In the rows, 128 means zero.
Each path below is one point turned by a fixed rotation once a step. After each direction that follows a path, write how fast that rotation turns it, in degrees a step (0 if it stays still).
Each turn is a multiple of 5 degrees from 10 to 175, or 0.
Each row of a path follows its step; steps can be skipped.

step 0: [133 128 134 130 127 128 123 129 131 122 119 126 111 119 123 141 136 127
 129 123 120 135 117 126 136 127 136 127 115 121 131 129 128 133 136 126
 126 127 129 136 115 127 132 140 123 127 132 132 128 130 122 137 123 130
 122 122 127 126 121 119 130 136]
step 1: [128 127 124 130 131 117 117 132 130 133 121 128 118 121 134 137 127 126
 124 127 121 127 126 127 139 129 136 132 126 123 124 136 128 134 122 121
 121 130 131 134 113 129 134 143 130 134 132 128 134 136 119 133 131 133
 121 122 128 113 128 133 132 126]
step 5: [123 116 128 129 119 126 129 113 124 131 124 125 116 133 125 135 145 129
 131 123 128 128 121 125 132 131 122 136 128 133 119 122 128 132 139 131
 122 128 126 133 125 128 125 146 132 121 122 124 130 123 131 139 131 123
 120 129 130 128 134 126 126 132]
step 20: [128 119 126 130 127 130 121 111 129 129 122 131 122 126 125 132 130 129
 125 122 125 129 122 132 132 128 135 148 128 126 116 133 127 122 127 121
 125 128 137 137 126 130 124 145 130 127 128 131 123 122 132 126 134 128
 115 134 125 129 132 129 122 140]
step 21: [127 121 125 133 125 122 126 111 124 133 129 130 123 122 113 137 131 125
 132 121 131 110 124 118 130 125 132 145 131 120 129 122 127 130 128 122
 126 124 133 129 122 128 124 141 133 127 129 133 130 126 133 132 128 129
 121 125 123 122 129 121 123 127]
step 32: [125 133 114 123 122 127 125 123 134 125 115 126 122 123 133 135 124 119
 135 129 123 123 124 131 145 126 124 130 134 131 120 130 123 136 129 123
 125 129 136 125 122 134 126 138 126 122 123 129 135 129 118 125 130 129
 122 130 124 112 133 133 126 118]
step 33: [138 129 130 122 115 131 126 121 128 120 113 129 125 130 135 137 129 116
 134 122 129 125 122 119 136 121 121 127 126 120 122 129 126 135 134 125
 125 128 139 129 134 126 125 134 127 116 134 132 133 127 127 122 123 126
 114 134 123 119 132 128 134 128]
step 36: [139 128 132 134 130 121 121 113 128 125 131 127 118 120 126 134 136 121
 126 124 125 127 114 118 134 123 131 133 118 122 128 130 127 130 141 127
 128 128 134 136 119 133 130 143 132 122 130 130 125 123 128 134 120 123
 120 126 125 126 130 122 130 136]
step 37: [134 127 122 131 137 112 114 121 129 133 130 130 122 118 133 136 129 124
 128 123 130 120 124 127 133 129 133 135 121 120 127 128 127 127 126 123
 127 134 133 135 119 134 128 144 130 134 132 139 131 134 125 129 124 124
 127 122 129 118 138 131 129 121]
[130 131 130 130 131 128 126 128 128 129 126 128 128 127 130 128 126 132
 128 127 128 128 125 128 127 128 127 128 127 129 124 127 127 127 126 129
 128 127 126 128 125 128 127 127 130 128 130 129 126 127 128 125 128 130
 125 130 133 127 127 126 127 128] | 130
[125 128 125 129 127 126 126 131 127 128 129 126 129 127 127 130 127 128
 130 128 128 127 129 125 130 127 129 128 128 129 128 124 131 129 126 128
 131 128 129 128 125 131 128 125 132 129 129 128 126 126 129 130 128 127
 131 127 128 125 126 128 128 128] | 140
[129 126 130 128 130 127 128 127 128 129 127 128 129 129 132 128 133 128
 129 128 129 130 129 129 130 128 127 126 127 127 128 130 131 130 127 129
 127 129 126 128 127 131 134 128 129 125 127 129 130 129 128 131 127 128
 131 129 131 127 130 126 129 127] | 10
[130 132 127 129 129 124 126 130 126 128 127 130 124 130 127 125 130 130
 126 130 126 129 128 130 129 129 128 127 127 128 129 128 128 131 128 128
 132 128 127 130 128 127 126 129 129 126 129 127 129 127 128 130 128 125
 127 127 127 131 128 129 127 126] | 60
[127 126 128 129 126 128 133 130 129 130 128 127 129 129 125 124 128 130
 127 126 129 128 131 127 128 129 128 127 128 128 126 126 128 130 127 131
 128 130 128 129 124 125 126 130 129 128 126 129 128 129 131 128 130 129
 129 127 130 129 132 127 130 129] | 20
[133 128 129 129 126 130 128 129 127 126 127 126 130 127 130 126 129 128
 126 129 128 127 129 128 132 128 132 132 124 126 128 127 124 128 129 126
 128 131 129 126 126 129 129 129 129 127 131 128 128 127 126 128 129 128
 130 129 128 129 128 128 129 127] | 20
[130 127 127 126 131 128 129 131 126 126 127 130 129 129 129 129 126 128
 128 129 129 128 128 125 126 127 126 128 128 123 130 127 125 129 126 129
 127 127 128 127 127 127 127 131 130 126 124 129 130 129 128 127 128 128
 128 127 129 125 128 132 127 125] | 70
